The rows of T fall into 3 groups, which share some directions, and each row is roughly a mix of its group's hidden directions.
T, 104 rows:
[[  1  17  14 -11 -19  -5   1   0   9  23]
 [-11  11  26  13   7  12 -10   0  15  -5]
 [  0  10 -28  24   7   0   3   6  10   3]
 [-21  13  -8  10 -20  -1 -16   4 -12   4]
 [-28   2   6  21 -13  12   3   1   5  -1]
 [ -8   7  -8  11 -19   5 -11 -22 -18   1]
 [ 11  18 -19  14  -3  -6 -19  -2 -13  -6]
 [ -2   3   5   5 -24   0  27   2 -14   6]
 [ -9 -11  10  -7   9  10   2  -8 -32   0]
 [ -7   5   7 -10  -2  11   4   3 -20  30]
 [  2 -13 -21  20  11  12   6  14  -7 -10]
 [ 12 -18   2  16 -13  26  -2   5  -3   6]
 [ 15 -11 -20 -24  -1   7  15  -1  -4  -1]
 [ 12  10 -11 -12  -5  -5  -5  12  12 -28]
 [ 14   4  20   2  -3 -22  20 -10  -1  -4]
 [ 17  -7   7  -6   4  -6  30   2   0 -16]
 [  3   9 -10 -17   4   6   8  28  14   8]
 [-13   4  -6  -9  24 -21   5  -3   1 -16]
 [  9 -10 -11   7 -25 -19   9  -8 -10 -10]
 [  5  -1  -7   9 -12  -9  26   8 -22   6]
 [-11  17  -3  13  -9 -18  14 -11 -18   1]
 [  6  17  14  -7  20   4 -23  -4   5  10]
 [  2   8  -3  14  -4 -15   1  -1  31  12]
 [ -2   0  -9 -12  12  10  -9  25   8  21]
 [ -7  -7 -23  -8 -13   1 -14 -18  -5  15]
 [-10   1  19  10  18   7  -7  17  19   4]
 [ 14  -2  -6  27 -15   5  -8  -1  18   6]
 [ 27   1   2  -1   5  15  13  14 -17   5]
 [ 12   3   1   4 -22  -6  -5 -10  23 -18]
 [-19   2 -18   9 -16  -4 -19   0 -11  11]
 [ -1 -15 -15  -7   3  25  19   9  10   2]
 [ -3  -6  10  24  -5 -27  10  -6  -4   2]
 [ -7  13  -9  -6  -4  10 -22   5  -7  25]
 [ 35   1  -8   6 -11   5   6  10   0   7]
 [ -6  18  19 -10  -2  -7 -15 -12  14  13]
 [ 11 -15  16 -17 -22   6  13   4  -7  -1]
 [-16  19 -13  26   9  -5   4  -3  -7   3]
 [-24   7  -3  19  -8  -2 -21  10  -3   8]
 [ 15 -12  -4 -11  14   5  23  18   1   8]
 [ -5 -14  -7  15  18  -3  -5 -13 -17 -18]
 [ 17  -4 -14 -17   0  12  13  -5 -11 -19]
 [ 21  -6   9 -10 -13   5  19   6 -20   0]
 [-10   7 -14   0 -10  15 -22 -12 -10  16]
 [  7 -10  10  23   1 -15 -13  -5   9 -19]
 [-27  12  -1  15  10 -13  -7 -12  -8  -4]
 [ 10   7   0 -10 -25  21  -4  -1 -16   8]
 [-13   8   0  26 -17 -14  -7 -11  -5   1]
 [ -2  -4  17  -1   0  -2   8  19  21  22]
 [-14   0  10 -32  10  -6   9  -7   0  -4]
 [-19  14 -13  27  -2  -8  -4  -5   8   5]
 [  9   7  23  17   8  12  20  -1  -7  -6]
 [ 12  14  16   7 -23  -7 -18  -1  -3   9]
 [ 16  -1 -19  12 -14  12 -10  -6  -2 -20]
 [ 17 -27  -4   0  -6  12   4  12 -10 -12]
 [ 13   1  13 -18   6 -13  21  11  14   4]
 [ -8   2 -17   0  13  -6 -16  -3  29  -2]
 [ -4 -15 -12  -4  -3  13  -4 -27   4  17]
 [ 20  10  -3  -4  -2  14  14  -7 -26   5]
 [  6  -2  -9 -31   0 -13  17  -4  10  -4]
 [  4  16   9 -21  23  -7 -14  -8   0   3]
 [ -3  -2  -9  -8   7  -8  14   3  30 -15]
 [  2   0 -30   5   5  22   6   1  -8  10]
 [-14  -9 -13   1  30   2   9   2 -13   3]
 [ -1  27  -4  16  18  -5  -3  -4 -14   7]
 [ -9  14  14  20 -13 -14  11  12 -10  -9]
 [-13   6 -17   3 -16   2  -1  14 -14 -22]
 [ 14  -6  -5  28   2  -5 -17   5   4 -15]
 [  9   1  -6  27   1 -14 -17  -8   4 -15]
 [-22 -15  -7  11   1   9  19   8 -12 -11]
 [ 15  -8 -15 -22  11  18   1   0   0 -12]
 [  1   6  -4 -22   2  20 -18 -14  10   8]
 [ 12 -12   3 -19  12 -12   3  -6  21 -13]
 [ 12 -18   5  -7 -24  -7  11  -3 -15 -10]
 [ 30 -12  -4   3   4  15 -13  13   6   0]
 [  4  -6  -2   4  13  -7   6  23   1  28]
 [-12  10  23 -20   2 -18   3  -4  -5   7]
 [-16  14  12   8  -9  -9 -18 -13  15  10]
 [ 13   7 -23   1   5  11  -6  26   0  -4]
 [ 13   7  -6   3   4  14  -7  -9 -22  24]
 [-12  -6   1  -1  15  17 -18  10  21  -6]
 [-11   9  -8   2 -20  13 -10 -23 -12   7]
 [ 15   0  12  -3   5 -28  17  11   3   3]
 [  5   1 -12   1  -7 -10  -5  -7 -18  30]
 [ 13   3   3 -16 -17   4  -4   6   8 -28]
 [ -3 -17  -8 -11  -4  21  21  -4  14  -6]
 [ 19 -20 -18  -7  10 -17   0  -6  -7   4]
 [  3 -21 -16  -4  19  13  -5  12  11 -12]
 [-13  -6 -16   7 -17   0  28   6   6  -1]
 [ -4   5  -1  26  14   3 -27  -2  -4  -1]
 [ -2  -2 -28  -1   7   7  16  -2  21  -5]
 [  6  13  16 -27  -7  -6  15  -5  -1  10]
 [ 27   0 -17   6 -16  -8  -5   1  16   3]
 [ 10  -8 -17  -4   4  16  -1  14  -5 -26]
 [  3  12  23   1 -19  -9 -13  -8 -10  13]
 [-14  -6  -4  17 -17 -23  -5 -16  -4  -5]
 [ -6   9  -7  21 -10   6  -3   6 -27 -11]
 [ -2   6 -28  15  19  -6   1   6   9   7]
 [  1   1  -3   6   4  15  -5  12 -24  24]
 [  2   0  -6  28 -14  13  -6  10  15  11]
 [ -6   6 -20  -1  23   4   0  13 -19   8]
 [ 12  -8   4  10  -2  27  10  20  -8   6]
 [-17   8   0 -17  21   6  21   4  -5   2]
 [ 11  18  20  16   7   1 -14  -9 -14  -6]
 [-10   7  19  27  -9  -7  12  -3  -7   9]]

Here is one row from each group, named. Which group is each of the other rows in?
[  8  -8 -15   1  -1  13  -9 -29 -13   0]
J
[ 10 -12 -10  10   0   7  -8  -4  -5 -32]
K
[  3   3   2  20 -12 -17 -22 -14  -7  -4]
L

[-12 -11  17 -22   3   0   9 -12 -12 -15]
K
[  4  -3   5 -17   6   1  18  17  17 -20]
J
[ 10 -17   1 -13   8 -11  19  -1  16  16]
J
[ -5  -1  -9 -11  15  16   5  18 -21  13]
K
[  9   3   6   6  12 -19  -8  13  -3  27]
J
[-16   2  13 -27  12   4  -2  -3  17   4]
L
[-12 -11  25 -14   1  -9  14  -5  16  -1]
K
[-11  16  13   4  -3   4  22   1 -22   9]
L
[-14   8   2  11  13 -13  -1 -11 -10  26]
K
